128 stands for zero in the data rows.
Here are some points, one per row:
[ 97 145 152 153 173 160 166 122 135 101 114 113 110 112 178  76 167 167
 138 143 112 170  86 184 156 106 155  65  94 105 132  72 118 109 115  88
 166  91 181 156 130  79 139 152 117 172 139 118 100 141 178 149  90 143
 131  90 162  79 149 183 119 130 112]
[166 148 177 150 166 171  77 163  91 157  94 100 166 143 149 204 115  92
 243  83  88 205 155  80 105  97 146  73 191 109  49 136 192  66 178 178
  99 160  64 119 208 124 160  64  93  88  62 161 113 172  79 173 122 223
 220  93  76  97  97  82 180 123 123]
[ 85  98  97  80  86  97 120 108 123 152 112 144 145 123 106 111 135  97
 105 146 166 141 141  81 110 176 150  96 142 125  68 126 109 148 147 126
 110  90 103 120 106  86 154 158 103 129  84 172 177 127  96 130 134 185
 161  93 154 164 113 104 100  99 116]
[141 139 121 149  98  99 117 173 151 146 149 149 132 178 131 133  92 107
 122  96 107 122 172 136 111  89 134 140 160 185 179 148 196 154 108 168
 150 163 122  98 102  82 141  88  83 105 136 105 175 127  86 118 169 101
  81  99 102 173  92 139 144  96 192]
[163 100 139 142 183 155 170 132 152  79  84 174 127 111  91  86 164 111
 129 140 157 134  55  90 167 170 132 175  90  89 148  89 129  95 104  82
 137  99 177 105 147 166 114  87 102 162 156 108 106 141 124 171 160 120
 121 139 156  84 162  76 119 150 100]
[ 87 157 104  85  84 114 142  92 171 131  87 174  78 108 174 118 123 110
 107 127 129 109 149 119  97  90 132 180 109  81 114 125 187 174 188 114
  97  92 123 148 103 106 145  88 153 133 145 128 127 127 135 150  84 131
 128  90 100 182 133  81 112 121 117]
[114 169 124 135 110 155 105  77 139 158 134 106  81  95 117 156  92 130
  84 142  85  61 156 161 120 129 115 113 127 122 108 125  77 113 142 118
 108 117 153 106 134  72  53 115 135  97 138 149 112 130 120 140  94 123
 133 154 123 178 138 145 115 164 132]
[153 113 137 103  80 159 120 128 172 107 153 173  91 127 172 100 147 121
 106 134 165 103 118  97 124 189  65  88  87  72 167  81 136  93 187 119
 136 119 134 139 119  93  87 115 122 144 137 118 104 105  98 144 158 109
 110 146 150 148 134 104 113 131  97]
[ 83 102 114 232  94 116 162  65 155  57  84 125 100  74 124 208 114 130
 161 166 171  95 169 187 206  89 132  70 123 190 115 225 112 114 172 102
  84 188 102  83 178 137  50 150 150 159 179 107 160 206 153 154 102 123
 130 179 137 118 213 171 234 235 126]
[ 81  78  86  99 145 157 186  93  75 103 119 165 131  61 115 123 147 117
 156 169 133 163 136 148 162  83 215 130 108 171 100 136 100 159 174  82
 151 109 179 139 165 101 150 148 153 176 146 106 112 158 101 124 105 133
 116 154 126 112 177  91 110 160 106]
[133 103 138 104  90  68 112 131 113 172 106 143 152 156 119 121  93 154
 146 113 166 169  74 101  74 104 121 157 109 104 123 126  90 155 178 163
  88 135 115 188  72 181 173 130 170 102 111 109  97  99  88 188 141 116
 117 153 179 134  99 143  96  92 178]
[143 164 187 163 140 174  86 199 172 191 187  83 218 180 112 106 200 132
  89 150 112 147 131 116 128 156 100 137 167 126 125 109 102 110 113 110
 170  99 174 172 135 185 161 176 143 154 123 219 110  61  99 137 112 156
 192 102  69 100 106 138 139 106  86]
[171 131 110 145  85 128 224 112  85 102  93  80 155  78  95 117 144 187
 164 190 149 160 125 150 205 141 206 182 111 110 118 138 124 145 108  87
 172 109 192  95 177  93 160 173 159 179 152  71 139 180 170 168 158 127
 102  78 184  92 190  85 123 173 131]
[ 84 169 114 170 179 113  98 189  78 149 171 120 157 191 169 156  80  81
 129  83 123  99 103 113 109 119 158 151 185 130 182 157  70 162 165 184
 118 191 117 155 101 102 123  77 106  86 114 125 199 142 172  76 162 109
  97 147 130 115  85 176 155  92 198]
[ 80  84 125  93 157  99 109 112 145 157 122  95 167 135  93 104 136 167
 117 167 112 161 121 116 103 173 131 160 127  99 104 117 164 160 106 139
 131  93 103 124  82 131 165 128  81 122 111 172 158 101 160 104 178 130
 151 124 136 133 100 172  77  94 130]
[129 116 163 130 134 166 137 149 119  75 127 136 106 105 165 103 166 110
 116 135 135 102 142 107 154 105  87 143  88 141 160  88  87  94 150  91
  80 138 146 147 146 169  86 107  79 157 152 107 104 129 149 103 120 116
  81  85 171  76 150  88 124 147  88]
[173 104 157 110 193  89 117 125 125 138  90 159 113 148  80 128  99  90
 111  75  98 127 149 170 128 124 132 149 139 118 151 123  93 120  84 150
 143 148 107 173 114 122 136 141 136  94 122 109 104  88 161  70  89 153
  97 133 109 136 105 104 106 111 156]
[ 83 172 111  98 144 114 168  82 148 132 117  74 117  98 146 110 124 129
 142 123 128 133 171  89 135 128 154 145 102  71 134 142 125 209 131 104
  86 101 154  82 124 163 176 132 148 157 180  98  96 152 125 164  67 121
 124 109 105  84 152 108 100 137 140]
[160 144 175 135 129 163 108 162  66 155 190 182 177 158  71 103 180 110
  87 154  94 152 167 102 125  95  77 144 130 108 134  95 155 102  99 115
 157  95 164 130 111 180 114 173 126 137 115 185 108  74  77 180 135 140
 125 174 107 128 103  95 123 102  88]
[161  76 113 124 114 112 105 140 169 150 134 145 148 157 105 162 107 169
 162  84  70 157 121 174  91 134 131  89 158 106  82 137 143 109  85 176
 169 143  98 109 155  97 135 117 159  79  59 127  92 152 151 107 162 178
 160 143 181 134  94 159 141  98 145]
[146 163 153  70  93 118 116 109 180 161 139 150 155 126 162 116 117 103
 106 170 171 129  88 187 104 102 120 119 115 187 131 107 134 166 122 152
 155  89 109  88  65 147 147 147 109 120 143 169 124 106  93  76  68 109
 155  91 130 115 105 166  73  99 110]
[100  84  84 155  94 112 150  91 144  95 143 126  90  97 171 149 107 119
 107 126  65  71  71 127 159 117 107 146 123 117 134 168 159 150  94 111
 168 144 110  93 136 142 101  85 130 148 171  94 129 145  80  79 160  93
 117 150 126  96 162 117 161 167 124]
[ 85 183  79 100  98 107 125 122 103 123  85 121 110 122  66 145 114 108
 110  85 173 122 166 182 112 185 103 157 137 160 126 149  89 156 121 126
 108 120 107 137 145  99 130 106 187 108 128 118  95 133 158 102 161 136
 124 166 135 128 130 117 125 131 123]
[113  91 108 148 113 115 109 146 139 134 128  72 126 152  97 162  96  76
 140  74  78  94 132 119 110 187 140 132 156  99 119 146 161 105 129 170
 169 154 100 141 135 140 111 114  81  78  93 130  93 150 132  97 107 122
 123 161  69 171  98 153 149 112 141]
[164 104 204 115 113 192 114 158  93 113  87 131 131 131 126  96 176 102
  90 153 111 112 167 101 143 141  72 127  81 154 172  96 117  99  82  97
 128 112 138 188 151 130 117 186 169 142 153 141 122  79 178 133 144  82
 102 176 109  87 127 128 127 131  69]
[163 173 119 150 166 118 119 141 110 104 178  98 111 125 121 160 115 196
 154 101 170  95  93 133 148 113 125 128 175 162 127 157 141  93 102 141
  94 147  94  82 160 127  94  98  89  89 117 122 130 132  87  89  72 111
 117 101 135 134 130 179 166 144 132]
[153 147 148 129 154 174 133 123 110  87 168 135 101 115 186  92 167 139
 125 157 171 150  76 124 134 154 114 110  69 141 156  87 107  97 152 105
  64 125 151  82 128 143 101 123 189 168 149 128 103 106 133 134 177 133
 126 112 141 192 137 162 108 131  97]
[132  83 113 113 148  99 110 124  73 145 116 117 153 134 132 116 135 119
 114 130 130 146 154  98  83 151 132  93 141 148  76 119 126 116  94 132
 109 111  97 122 106 111 153 126 166 139  80 150 179 120 172 145 124 171
 190 161 168 157 110 126 107 106 138]
[143 157  74 134 139 108 127 154 127 127 174 178 100 148 127 136  96 202
 118 114 153 101 129 106 107  80 114  79 149 137 160 159 153 156 114 146
 183 170 121 129  98 159 133 182  79 120 156  97 174 150 139 112 148  66
  83  69  82 144 118 135 151 112 174]
[156 143 116 128 139  87 106 117 175 140 153  73  92 153 142 143  95 166
 162 107 117 110 125 142 129 114 139 160 148 173 146 156 145 110  95 163
 110 189 106 189 108 173 130 152 124  95  88  97 199 106 144 122 134  81
 126 168  88 150 132 114 143 146 171]
Along one direction, these points spread out more than along any other. Where along it does each point below lie, from 0 to 99? The average is 50, and the first point in the table lies past the average. One standard deviation of the points above along it is 16.
[163 173 119 150 166 118 119 141 110 104 178  98 111 125 121 160 115 196
 154 101 170  95  93 133 148 113 125 128 175 162 127 157 141  93 102 141
  94 147  94  82 160 127  94  98  89  89 117 122 130 132  87  89  72 111
 117 101 135 134 130 179 166 144 132] 44
[146 163 153  70  93 118 116 109 180 161 139 150 155 126 162 116 117 103
 106 170 171 129  88 187 104 102 120 119 115 187 131 107 134 166 122 152
 155  89 109  88  65 147 147 147 109 120 143 169 124 106  93  76  68 109
 155  91 130 115 105 166  73  99 110] 45
[143 164 187 163 140 174  86 199 172 191 187  83 218 180 112 106 200 132
  89 150 112 147 131 116 128 156 100 137 167 126 125 109 102 110 113 110
 170  99 174 172 135 185 161 176 143 154 123 219 110  61  99 137 112 156
 192 102  69 100 106 138 139 106  86] 40
[143 157  74 134 139 108 127 154 127 127 174 178 100 148 127 136  96 202
 118 114 153 101 129 106 107  80 114  79 149 137 160 159 153 156 114 146
 183 170 121 129  98 159 133 182  79 120 156  97 174 150 139 112 148  66
  83  69  82 144 118 135 151 112 174] 42
[ 85  98  97  80  86  97 120 108 123 152 112 144 145 123 106 111 135  97
 105 146 166 141 141  81 110 176 150  96 142 125  68 126 109 148 147 126
 110  90 103 120 106  86 154 158 103 129  84 172 177 127  96 130 134 185
 161  93 154 164 113 104 100  99 116] 43
[161  76 113 124 114 112 105 140 169 150 134 145 148 157 105 162 107 169
 162  84  70 157 121 174  91 134 131  89 158 106  82 137 143 109  85 176
 169 143  98 109 155  97 135 117 159  79  59 127  92 152 151 107 162 178
 160 143 181 134  94 159 141  98 145] 30
[ 80  84 125  93 157  99 109 112 145 157 122  95 167 135  93 104 136 167
 117 167 112 161 121 116 103 173 131 160 127  99 104 117 164 160 106 139
 131  93 103 124  82 131 165 128  81 122 111 172 158 101 160 104 178 130
 151 124 136 133 100 172  77  94 130] 39
[153 147 148 129 154 174 133 123 110  87 168 135 101 115 186  92 167 139
 125 157 171 150  76 124 134 154 114 110  69 141 156  87 107  97 152 105
  64 125 151  82 128 143 101 123 189 168 149 128 103 106 133 134 177 133
 126 112 141 192 137 162 108 131  97] 65
[ 97 145 152 153 173 160 166 122 135 101 114 113 110 112 178  76 167 167
 138 143 112 170  86 184 156 106 155  65  94 105 132  72 118 109 115  88
 166  91 181 156 130  79 139 152 117 172 139 118 100 141 178 149  90 143
 131  90 162  79 149 183 119 130 112] 69
[156 143 116 128 139  87 106 117 175 140 153  73  92 153 142 143  95 166
 162 107 117 110 125 142 129 114 139 160 148 173 146 156 145 110  95 163
 110 189 106 189 108 173 130 152 124  95  88  97 199 106 144 122 134  81
 126 168  88 150 132 114 143 146 171] 36
[ 81  78  86  99 145 157 186  93  75 103 119 165 131  61 115 123 147 117
 156 169 133 163 136 148 162  83 215 130 108 171 100 136 100 159 174  82
 151 109 179 139 165 101 150 148 153 176 146 106 112 158 101 124 105 133
 116 154 126 112 177  91 110 160 106] 75
